W =
132	140	129	133	130	112	128	125	129	127	111
129	128	128	128	129	127	128	128	128	128	128
154	132	141	134	149	105	119	120	134	134	118
125	123	125	156	116	112	121	127	122	140	146
127	127	127	134	125	124	126	128	127	131	132
129	130	128	129	128	125	128	127	128	128	124
123	124	128	128	127	129	129	125	123	125	122
123	124	128	128	127	129	129	125	124	125	122
Rows and columns are numbered from 0.
The entry directly below the smallest entry: 112
What is the entry in the top-left corner?
Answer: 132
What is the entry at row 1, column 0?
Answer: 129
The entry in row 0 and column 2 -> 129
The entry in row 1 and column 1 -> 128
The entry in row 1 and column 2: 128
What is the bottom-right entry?
Answer: 122
What is the entry just left of 105?
Answer: 149
What is the entry just right of the largest entry?
Answer: 116
What is the entry just left of the largest entry?
Answer: 125
The bottom-left entry is 123
What is the entry directly below 118?
Answer: 146
What is the maximum?
Answer: 156
What is the entry at row 2, column 0?
Answer: 154
What is the entry in the top-right corner?
Answer: 111
The entry in row 2 and column 1 is 132
The entry just right of the smallest entry: 119
What is the entry directly above the smallest entry?
Answer: 127
What is the entry in row 2 and column 2?
Answer: 141
What is the entry directly below the largest entry?
Answer: 134
